In the rows, 128 means zero.
A single turn carries every row of the set below to another of its rows. Some are shown first; where does it send the rows asked next?
miluz: [136 129 123 104 122  96 125 131 126 132 137 130 149 153 137 141 112 137
 141 100 122 150 129 146 138 154 134 129 131 125 105 135  98 114  94 116
 102 125 122 108 125]
nik: [121 130 113 116 149  85 136 120 143 132 138  95 126 183 142 125 109 141
 129 117 125 131 128 120 139 117 132 145 125 112  77 135 110 142 102 109
 105 111 121 126 130]
Ketop: [137 114 139 117 140 148 157 112 131 158 132 161  93 182 124  87 128 153
 153 139 135 158 120 103 144 124 110 119 119 118 133 144 142 135 109 137
 115 137  95 137 140]
finu: [136 118 136 113 143 146 159 112 129 157 132 160  95 180 125  86 125 158
 151 142 140 157 127 105 146 124 110 122 120 116 132 146 141 139 113 138
 112 137  98 141 140]
Bibif: [135 111 139 120 142 145 160 114 132 156 132 159  93 184 130  89 129 154
 151 141 135 159 119 103 147 123 113 122 121 117 129 145 143 136 105 136
 117 137  98 136 143]
sud: [134 112 138 119 137 142 161 115 129 154 134 158  95 177 131  88 131 158
 151 138 137 159 124 102 147 126 106 118 121 121 134 147 140 136 111 139
 117 142  97 134 139]
dileg: [125 162 133 107 123 114 121 113 138 133 140 118 133 166 113 126 110 126
 136 108 123 146 132 135 135 121 115 132 122 120 111 122  97 130 126 119
 100  95 141 130 103]
pepo: [128 143 140 104 130  90 139 137 133 121 157 113 142 152 131 127 116 128
 137 100 127 161 129 138 130 139 116 133 135 127 123 134 101 123  93 122
  99 127 137 115 113]
seba: [133 116 136 116 136 147 157 107 129 154 132 157  92 182 129  87 128 154
 152 141 137 155 126 104 143 126 108 121 116 120 128 142 143 138 113 136
 116 135  98 141 142]
Mugab: [139 157 124 112 120 110 113 121 137 125 143 129 129 187 130 122  94 129
 135 111 115 134 135 136 146 117 122 128 123 103 100 118 103 135 123 111
 101 100 129 120 111]
lipi: [136 138 125 118 130  90 135 137 138 118 157 117 130 190 154 126 100 138
 127 114 117 142 130 131 151 125 131 142 133 101  91 130 112 144  91 110
  99 122 133 116 124]
lati: [123 152 134 103 132 118 114 103 135 143 126 115 128 177 117 135 103 131
 146 113 118 131 127 145 128 117 126 129 119 120 109 116  98 125 128 105
 103 104 126 130 108]
bal: [124 146 115 101 137 105 114 112 134 135 128 115 135 168 118 114 102 126
 141 105 123 131 138 127 126 118 118 122 114 121 103 122  99 123 133 111
 109 100 113 125 115]
nakoz: [122 147 132 119 138  94 143 124 144 128 151  98 124 177 139 134 117 140
 124 117 124 149 122 129 147 122 128 152 132 114  87 136 109 145  97 117
  97 111 147 130 118]
kol: [138 159 124 103 134 117 104 113 133 148 134 111 126 162 118 117  96 131
 143 114 122 137 126 142 124 122 127 123 120 108 106 116 104 116 128 123
 109 111 129 133 106]
Vuram: [139 134 132 100 141  90 125 140 127 136 151 106 138 148 140 118 104 134
 144 105 128 154 125 144 120 140 127 126 133 113 118 131 108 112  88 125
 108 146 125 115 117]
nok: [131 131 119 117 130  97 130 122 135 138 133 116 134 171 143 146 113 147
 130 113 120 138 122 140 153 141 146 146 129 115  76 136 106 132  96 112
 101 113 128 118 132]
diga: [122 145 119 115 136  98 142 119 140 129 148  93 119 174 146 122 115 140
 124 113 130 130 127 143 151 123 141 138 126 104  78 134 104 126  95 107
 105 123 133 124 136]
lipul: [127 130 143  97 136  92 132 131 128 131 145 113 141 156 135 134 108 131
 151 103 125 151 126 146 120 137 124 126 132 130 129 130 101 115  91 108
 103 139 121 113 117]
Povus: [134 117 140 117 141 145 161 110 123 156 134 163  91 178 128  85 129 157
 153 137 135 153 121 103 146 127 113 123 119 118 127 144 144 137 113 134
 111 135  98 142 143]
fesez: [135 113 138 115 136 144 161 113 126 152 135 158  95 178 133  85 128 153
 154 138 139 158 124 103 140 130 105 117 119 122 135 142 144 134 107 138
 117 141  95 138 142]
Lavur: [126 160 120 105 123 118 120 110 134 135 136 110 124 164 122 115 107 128
 134 105 127 127 134 150 137 122 128 119 117 113 100 123  94 112 127 110
 106 109 129 125 122]
Sirif: [133 145 118 109 119 113 112 112 131 142 124 132 139 165 123 140 108 138
 139 110 117 137 129 145 145 138 136 130 122 121  92 126  98 121 122 115
 103 100 126 120 120]
fada: [129 141 126 101 129  94 137 132 128 123 153 107 135 151 139 115 113 128
 137  97 134 144 132 151 133 140 129 119 128 118 113 134  95 104  94 111
 107 138 126 111 132]
Moba: [120 132 135 115 147  93 140 119 139 138 142  95 121 185 148 141 113 144
 136 121 120 136 121 137 139 121 140 150 132 113  88 130 111 141  89 103
 100 125 131 127 125]
rir: [135 115 137 117 136 145 159 114 130 154 132 160  94 180 127  88 128 159
 150 138 136 156 124 102 147 122 108 118 118 121 131 146 139 138 113 139
 118 139  97 137 136]
Ruf: [135 116 137 112 144 144 162 113 129 157 134 160  97 176 128  85 126 158
 152 139 139 159 127 105 143 125 110 120 120 119 134 146 141 135 109 138
 111 140  97 137 141]
firir: [135 111 140 117 140 145 161 116 131 157 133 161  95 181 129  89 128 153
 154 138 137 160 119 105 143 127 111 120 121 120 134 146 142 133 103 137
 115 141  96 134 141]
nad: [135 114 140 117 142 142 164 113 125 154 135 160  93 175 131  87 130 158
 151 139 136 155 121 103 145 128 112 125 119 120 127 144 143 136 106 137
 113 138 100 140 144]
sileg: [134 113 136 120 138 143 162 114 131 154 133 157  94 181 130  89 130 161
 149 141 136 158 123 102 149 123 109 120 119 119 128 149 139 140 110 139
 115 140  98 136 138]
konuk: [133 138 124 118 148  98 129 124 140 144 145  89 116 176 146 124 104 146
 131 124 122 139 119 135 139 123 140 148 130  98  78 130 116 135  95 119
 106 124 137 131 123]
nuvo: [135 115 135 115 145 142 163 114 129 155 135 160  93 181 130  85 127 160
 149 143 140 156 125 105 148 126 112 123 122 118 129 149 142 140 108 137
 111 140  99 138 143]
pobib: [137 115 141 114 142 143 162 112 124 153 136 163  93 174 129  85 129 157
 154 137 137 156 121 105 144 128 111 123 120 120 131 144 142 134 109 136
 113 139  97 140 141]
Bofin: [127 125 121  99 141  76 134 137 130 124 147 111 146 154 138 118 108 128
 141  97 130 149 134 128 119 136 122 124 128 126 115 137 103 119  95 114
 106 133 111 110 126]
lar: [141 144 130 103 120  94 123 142 128 115 156 133 144 168 139 120  97 125
 142 100 120 150 136 139 136 136 115 122 130 112 121 124 103 124 101 113
 102 126 123 107 116]
mili: [132 111 138 118 139 142 166 113 129 153 136 155  93 182 135  87 129 156
 151 139 138 157 125 104 145 127 112 122 119 120 127 144 144 138 104 137
 116 139  97 138 145]

lati goes to lipul
pobib goes to nad
Now these:
seba goes to fesez
bal goes to Bofin
nok goes to Sirif
Bibif goes to Ketop
dileg goes to pepo
fada goes to diga
konuk goes to kol
Mugab goes to lar

A single turn carries every row of the set below to another of its rows. Some are shown first; where does it send the rows asked next?
Vepi: [126 104 121 106 114 116 134  98 107 137 142 118 139 107 144 139 100 126
 132 135 117 129 130 129 133 142 148 113 127 129 140 126 135 136 147 110]
Golit: [126 110 131 138 154 143 126 148 138 119 124 144 137 145 107 130 136 118
 140 131 151 138 134 108 110 142 111 127 148 116 105 140 125 112 137 143]
kese: [140 127 128 129 109 128 128 132  98 110 130 103 105 115 122 129 141 133
 133 123 119 129 138 134 130 117 142 128 109 132 126  90 131 149 131 111]
kegop: [145 127 132 137 120 135 144 115 119 120 139 126 105 120 120 117  99 119
 120 124 122 147 123 128 118 151 128 126 145 139  89 112 121 135 152 105]
Mipi: [153 133 138 146 116 119 139 126 118 125 137 123 102 125 129 105 113  97
 112 112 136 146 122 137 115 135 126 125 137 135 102 117 116 139 136 108]
pof: [141 133 133 119 121 128 136 106 108 121 127 133 113 122 125 110 113 106
 106 138 128 165 135 143 116 140 127 115 124 139  85 127 117 147 132 121]
Vuzo: [130 106 131 118 147 126 118 121 132 134 119 155 148 128 129 145 115 143
 126 131 141 116 117 107 127 123 119 140 139 116 130 151 139 100 125 149]
Loz: [141 149 125 104 112 132 124 131 101 109 123 113 117 121 117 116 142 128
 131 137 120 140 150 134 131 110 138 124 109 141 106 106 119 139 115 117]
zak: [124 129 127 127 143 143 109 141 134 128 118 134 138 130 117 147 145 153
 144 130 155 126 121 104 124 112 129 126 127 128 129 137 141 100 125 153]
mur: [135 116 132 115 107 102 134 106 109 142 139 121 140 106 153 127 105 111
 111 128 120 127 120 137 125 121 143 120 130 124 144 134 129 140 129 107]
vere: [133 103 128 117 109 112 132 101  94 129 136 118 127 104 144 137 110 125
 115 134 113 129 131 142 128 129 141 124 116 121 138 115 135 151 137 110]
nubu: [131 117 125  86 113 112 129 102  96 129 125 130 143 113 142 126 116 117
 119 146 116 140 148 144 134 125 140 121 111 125 127 132 127 142 120 117]
Nokos: [124 112 126 117 159 131 119 127 135 139 120 157 163 123 126 141 124 141
 114 138 126 140 120 106 122 118 119 145 139 123 126 153 133 109 125 141]
Rit: [137 109 132 134 168 137 120 147 139 127 117 152 141 144 114 126 139 123
 128 124 142 151 134 108 122 131 110 143 136 121 109 139 127 112 128 146]
tem: [140 143 128 123 106 121 123 143 110 125 133  97 120 118 131 119 144 122
 139 115 134 127 132 129 131 107 146 119 115 136 137 105 125 138 122 110]
Ziba: [116 101 131 117 147 129 127 127 133 128 125 151 164 126 121 144 117 134
 127 144 132 120 125 105 116 128 118 137 152 113 124 155 129 108 129 137]
Tefar: [118 121 119 123 158 141 107 146 135 133 117 137 154 132 118 143 154 143
 138 132 144 150 132 108 125 115 130 126 122 129 134 136 133 114 124 149]
mam: [143 133 122 117 112 132 128 143 109 113 136 100 113 124 119 125 137 134
 156 122 122 124 145 120 139 125 145 125 120 133 125  94 129 132 137 104]
Poz: [107 122 123 124 142 144 116 149 134 123 123 128 155 130 111 148 149 145
 148 142 147 124 131 102 116 117 131 121 136 123 133 136 130 109 127 141]
nezo: [144 117 134 144 119 126 139 112 105 118 136 124  98 116 124 121 109 114
 109 125 120 147 124 141 114 141 125 127 129 131 100 107 126 151 146 110]
tadim: [137 112 134 138 154 138 119 134 135 130 120 148 124 144 119 132 130 129
 137 121 162 138 122 113 119 137 112 131 137 121 109 143 134 104 136 156]

nubu goes to pof
Tefar goes to Nokos
Now these:
zak goes to Vuzo
kese goes to vere
kegop goes to mam
Mipi goes to tem
Ziba goes to Golit

